In the data rows, 128 means zero.
Some points, each followed by its number:
[121 122 170 137 124 120 100 140 143 172  75 104 128 136  89 145 112 101
  94 119 125 133 128 184 147 145  60  94  85 122 132 117 141 168 143  71
 196 161 135  93  83 150  38 155 124 118  83 148 153  74 164 122 125 112
  84 149 146 106 148 129  95 150 108 132] 0
[131 125 139 144 111 118  77 151 158 123 172 114 109 160 142 149 146 144
 115 108 125 148 121 102 130 122 100 120 107 113 119 138 112 143 126 179
  67 154 119  82  93 153  90 153 116 152 142 135 157 125 132 140 136 124
 132 118 133 160 106 112 123 156 164 124] 1
[178 113 150  66 127 149 113  13 111 201 128 130 110 199 127  57 152 100
  80  75 118 137 108 142  98 146 110 164  85 131 127 155  71 179  39  87
 169 197  96 117  81  99  73  69 107  48 158 144  58 101  72 133 165  83
 253 158 127 122 152 183 154 154 103  70] 2
[159 156 164 115  98 143 144 122 163 165  92 111  42 127 176 119 132  63
 181  96 100  84  89 187 116 170 126 206 224 165 153  84 106 195 195 116
  98 157  93 111  42 111 132 108 132 117 138 110  16 148 103 132 138 135
 197  88 112 110 146 111  82 179 130 172] 3
[160  73 134 128 195 205 166 120 104 122 114 170 149  86  95 175  93 171
 148 102 117 134  53 206  68 137 144 177 148  78 155 135  89 152 106 124
 167 167 140 125 125 113 164  59 124  96 130  98  57 157  50 145 152  94
 179 151 103  94 158 127 115  76 138 104] 4
[ 74 124 104 114 104  97 141 185  82 135 123 131 117 140 173 148 133  87
 144 139  99 141 107 154 151 105 119 107  86  71 181 111 101  86 111  90
 156 123  91  98 142 119 130 192 112 108 125 151 140 108 167 122 181 108
  82 144 112 103 116 103 117 106 118 152] 5
[177 192 153 117 151 110 145  97 245 193   0 140 212  93 185 107 100 147
  17 130 125  22 152  49 171 149 130 179 106 205 106  75 197 156 142 117
 170 131 107 121  77  81 149 141  58  76 188  96 126  94 185  91 127 162
 159 130 159 176 106 165 137 121 148   0] 6
[128 105 145 134 104 103  61 121 169 114 150  97 128 148 120 106 158 171
  98 148 120 145 170  59 120 119 120 146  64 112 110 155 133 147  84 125
  80 151 134  75 136 122  86 149 107 125 122 183 141 119 126 154 153 119
 159 128 153 139  82 134 149 158 154 127] 7
[135 111 140 123 146 147 131 124 117 122 159 138 137 138 115 118 133 127
 132 112 130 161 101 126 120 132 129 125  87  94 117 132 126 148 126 137
 119 123 130 107 139 143 110 122 130 128 125 117 130 151 114 130 127 141
 135 134 127  93 119 136 126 143 130 122] 8
[180 178 167 100 161 129 148 132 137 156  70 104 158 136  92  99 139  41
 131 175 168  82  94 129 164  62  95 144 133 171  62 124 122 165 126 158
 139 112  97 158 106 105 105 105 141  74 109 140  42  80 108 126  64 105
 188 113 132 154 148 138 142  86 105  93] 9
[111  82 109  67 123 128  58 135 148  98  45 147 102 122  74 135 164  64
 119 200  51 182 156 111 181 144 103 161 118  76 117  97 176 155  96 150
 140 122 129 163 158 120  77  39 149 107 141 123  68 138 181 103 136 182
  98 134 161 139 116 138 153 155 107 158] 10
Which two points above are nearest to each new point by angle? Their numbers follow each, nearest first.
[193 115 142 137 212 127 139 191 196 183 145 191  99  64 150 205 109 141
 126  81 131  99  58 145  99 131 179 134 119 143  93 151  57 156 218 115
 157  68 209  93  88 127 187 198 117  86  91 116 150  74 120 144 135 103
 136 134  81 106 126 163  85  66 156 132] 4 3
[121 149 119 125 114 130 126 130 102 137 154 136 128 160 148 134 109 123
 173 131 136 128  86 119 127 130 134 148 129 108 148 136  98 111 112 136
 101 141 105 138 113 132 124 134 131 132 129 110 128 146 112 125 140 140
 140 115 108 114 120 100 126 108 121 118] 5 8
[152 115 140 108 124 128 120 110 131 113 127 132 103 138 118 117 146 129
 117 122 119 135 110 146 120 123 100 128 124 117 114 146  92 141 121 145
 141 138 123 108 121 121 109 138 117 109 109 124 109 117  93 116 136  98
 164 144 137 142 143 149 128 116 130 126] 2 4
[118 199 161 117 188 132 182 223 174 173  70  99 107 104 130  95 130 110
 150 151 126 118  70 121 183 156 144 165  23  66  90  43 179 168 154 151
  69  66 114 109 143 137  89 139 154 138 124  92  90 132 124 100  90 153
 110  48 184  57 112 113  68 175 160 142] 8 9
[106 147 120 122 105  82 128 140 101  82  62 118 118 152  43  75 140 154
 126 222 163  88 177 159 170  92 102 149  94 113 165 118 166  91  95  99
  91 160 141 142 195  80 108 123 158 170  62 109 173 176 161  85 135  98
 160 129 203 166 114 101 118 113  94 123] 10 7
[107 114 118 135 130 167 163  92 111 140 127 107 141 146 144 135  97 138
 108  95 162 105 135 200 121 173 162 113 185 132 172 116 104 162 206 103
 136 109 114  95  80 122 148 147 117 160 180 135 123 130  96 122 143 108
 119 147 149 126 137 136 100 171 128 137] 3 4
[ 78 173  92 120 137 105 125 105  95  96 122 137 124 115 121 128 101 155
 151 163 168 109 160  91 122 156 190 151 202 174 166 138 157  89 174 140
 108 107 133 191 118 147 203 116 180 123 141 151 155 155 155 179 147 141
 139 153  95 186 110 116 137 107  83 138] 6 3
[142 122 141 114 150 115 142 125 134 137 124 142 137 106 114  93 158 103
 122 114 102 153 150  81 129 154 124 113  61 123 102 107 167 152  84 117
 196 119 156 138 155 148 147 103 116  95 165 147  87 112 145 119 113 140
  89 140 177  79 121 164 154 171 104  98] 10 8
[118 140 129 126 124 123 133 128 111 107 132 127 134 129 126 120 122 142
 139 136 134 128 128 125 126 135 134 127 144 131 138 137 135 107 132 127
 129 119 125 145 127 136 150 129 139 123 126 131 132 139 133 135 130 129
 130 134 116 135 118 125 133 120 119 131] 5 4
[146 126 130 121 129  98 136 146 143 195 171 119  51 125 114 133 180  88
 126 127  69  98 120 130 117 125 152 122 126 195  83  71 106 134 199  87
 169  80 161 148 112 123 126 115 102  67 152 114 100  71 108 106 143 124
 182  56 135 110 154 135  89 136 125 171] 3 9
[103 144 123 123 133 123 133 131 102  99 131 131 149 115 122 115 127 145
 155 137 133 137 127 117 122 130 144 131 159 129 144 149 136  93 136 119
 125 121 136 148 123 148 167 116 156 118 119 145 139 142 140 144 118 141
 139 142 109 136 113 128 126 115 109 128] 4 5
[ 72 170 120 135 165 113 152 127  81  78 107 134 162 108 106 110 105 148
 172 150 155 110 134 126 131 157 173 137 210 142 141 175 179  68 158 115
 118  97 144 165 120 156 200 108 170 125 116 156 153 149 147 167 115 160
 146 166  95 154 104 116 122 131  77 134] 4 9
[122 128  76 112 161  96 123 168 133 117 105 118 112 132 126 146 182 130
 129 177  90  95 114  81 126  69 150 142 162 122  17 107 145  68 143 151
  83 113 135 142 166  96 139 125 109  69 147 101 101 127  92 129  95 121
 127  80 117 153 127  73 151 104 175 146] 9 10
[109 157 133 130 138 115 137 142 104  97 126 126 133 117 124 121 109 151
 169 148 143 126 138 129 113 128 154 136 172 130 136 140 138  73 143 121
 116 103 133 164 121 154 172 125 175 125 122 139 121 147 145 143 121 134
 134 151  90 147 113 119 139 113  98 119] 4 5
